Read these off the table that follows.
1) Which number is the entry in the bottom-right corner?
2) Which number is the first entry in the row that holds the smallest entry?
3) Which number is the 5th entry, reading row by row?
4) Which number is the top-right entry?
5) Which number is the largest entry in the first column?
6) Which number is the bottom entry of the column that holds the smallest entry?
7) Which number is the entry just right of the smallest entry?
8) Which number is the 3rd-last entry, reading row by row?
[[ -1  14   3  -2   6  -6  -1  -5   2   6  11  11  15  25]
 [ -3   3   7  -3   0  -8  -1   3   1   1 -15  -7   8  35]
 [ -3   4   7  -8   3  -4   1  -5  -2  22  16  22  17  17]
 [ -4  -5   7  -5   1  10   2   7  -2 -23  13   8  -6  28]
 [  3  -7   1  -5   2  -3  -3   5  -1   9 -20 -22  -2 -19]]
1) -19
2) -4
3) 6
4) 25
5) 3
6) 9
7) 13
8) -22

m =
[[ 23   2 -11  11 -21  16  30 -17  11]
 [  9  -4  -3  -6  -4 -19   8   1  -4]
 [ 22   8 -12  15 -20  25  22 -13  10]
 [ 30  12 -11  10 -18  -4  -2  10 -17]
 [ 12   0  -5   6 -13  14  21 -15  12]
 [-15   2  -2  -6   8  11  14  -6   9]
 [  7   8   3   7 -11  19   6  -8  -1]
 [ 14  -8  -1  -9 -15 -16  32 -13  -1]
 [ -6  -8  -7  -8   9 -13   9  -1  10]
 [ 38   1 -15   3 -19 -30   5  10 -17]
 [ 14 -11  -9  -8  -2 -36   6   5  -3]]
Indices start at 0.
What is the entry at row 2, column 0?
A: 22
The entry in row 0 and column 2: -11
What is the entry directly below the centre entry?
A: -11
What is the entry in row 0 and column 0?
A: 23
The bottom-left entry: 14
What is the bottom entry of the column that holds the smallest entry?
A: -36
The entry directly above -5 -> -11
The largest entry -> 38
The entry in row 1 and column 0 -> 9
The bottom-right entry: -3
The entry at row 1, column 2: -3
What is the entry just right of the largest entry?
A: 1
The entry in the top-right corner -> 11
What is the top entry of the column that holds the smallest entry?
A: 16
The entry just right of -5: 6
The entry directly above the centre entry is -13
The entry in row 2 and column 1 is 8
The entry in row 1 and column 1 -> -4
What is the entry just left of the smallest entry?
A: -2
What is the entry at row 0, column 1?
A: 2
The entry just right of the smallest entry: 6

[[-39 -19 -11  12  -5  -4   3]
 [  0   4   6  -9   6  -7  18]
 [-11 -21   1   7   1  10   2]
 [-11   2 -13  -3  -3 -13   8]
 [-14   2 -24   2  -5 -23   2]
 [-27  -8  23 -33 -33  24  21]
 [-29 -33  24  24 -13  18   2]
 [-12 -17 -34 -38  11 -10 -21]
 [-15 -13  19 -41 -15  14  16]
 [ 33   9   2  -5  10   2   5]
 [-17 -17 -13  13  -4   5 -17]
 [-13 -18   9   2   0  17   5]]
Indices start at 0.
Which number is the entry directly below -29?
A: -12
The entry directly below the smallest entry is -5
The entry directly below the largest entry: -17
The entry just right of -34 -> -38
Which number is the entry in row 0 and column 0?
A: -39
The entry in row 0 and column 1 is -19
The entry in the top-right corner is 3
Which number is the entry in row 2 and column 0?
A: -11
Which number is the entry just right of -24?
A: 2
Which number is the bottom-right entry?
A: 5
Which number is the entry at row 1, column 2?
A: 6
Which number is the entry directly above -18?
A: -17
Which number is the entry just right of 12?
A: -5
Which number is the entry at row 0, column 2?
A: -11
The top entry of the column that holds the smallest entry: 12
Which number is the entry in the bottom-left corner?
A: -13
The entry at row 2, column 1 is -21
Which number is the entry just right of the smallest entry?
A: -15
Which number is the entry just left of the smallest entry?
A: 19
Which number is the entry in row 1 and column 0?
A: 0

Read these off the array that follows. Indices start at 0.
1) Find the entry in row 1 and column 0.
2) Find the entry at row 0, column 1.
3) Find the entry in row 2 and column 0.
4) Find the entry in the top-right corner.
5) Find the entry in row 0 and column 2.
6) Find the top-left entry.
7) Find the entry just right of the centre entry.
8) Find the bottom-left entry.
array([[-40,   1, -10,  -3,  20,  17,  -3,  -5,  -3],
       [-16,  11,   3,  -6,  26, -30,  11,   6, -27],
       [ 26, -10,  -1,   5, -28,  16, -10,  -2,  25],
       [-36,   7,  -4,  -5,  29,  -6,   5,   1, -18],
       [-16,  -9, -12,   2,  -8,  36, -13,  -7,  22],
       [-13,  -9, -12,   3, -10,  36, -14,  -7,  23],
       [ 13, -11,  -6,   6, -25,  26, -12,  -4,  27],
       [ 38,  -7,   4,   4, -29,  -2,  -4,   2,  17],
       [-40,   3,  -9,  -3,  23,  12,  -2,  -4,  -7],
       [ 12, -11,  -7,   5, -24,  27, -13,  -4,  27],
       [  6,  11,   9,  -5,  15, -41,  12,   9, -24],
       [ 20, -10,  -5,   5, -27,  21, -11,  -3,  26],
       [  9, -11,  -7,   5, -23,  29, -13,  -4,  28],
       [ 35,   3,  11,  -1, -10, -34,   7,   8,  -7],
       [-21,  11,   2,  -6,  28, -24,  10,   5, -26]])
1) -16
2) 1
3) 26
4) -3
5) -10
6) -40
7) -2
8) -21
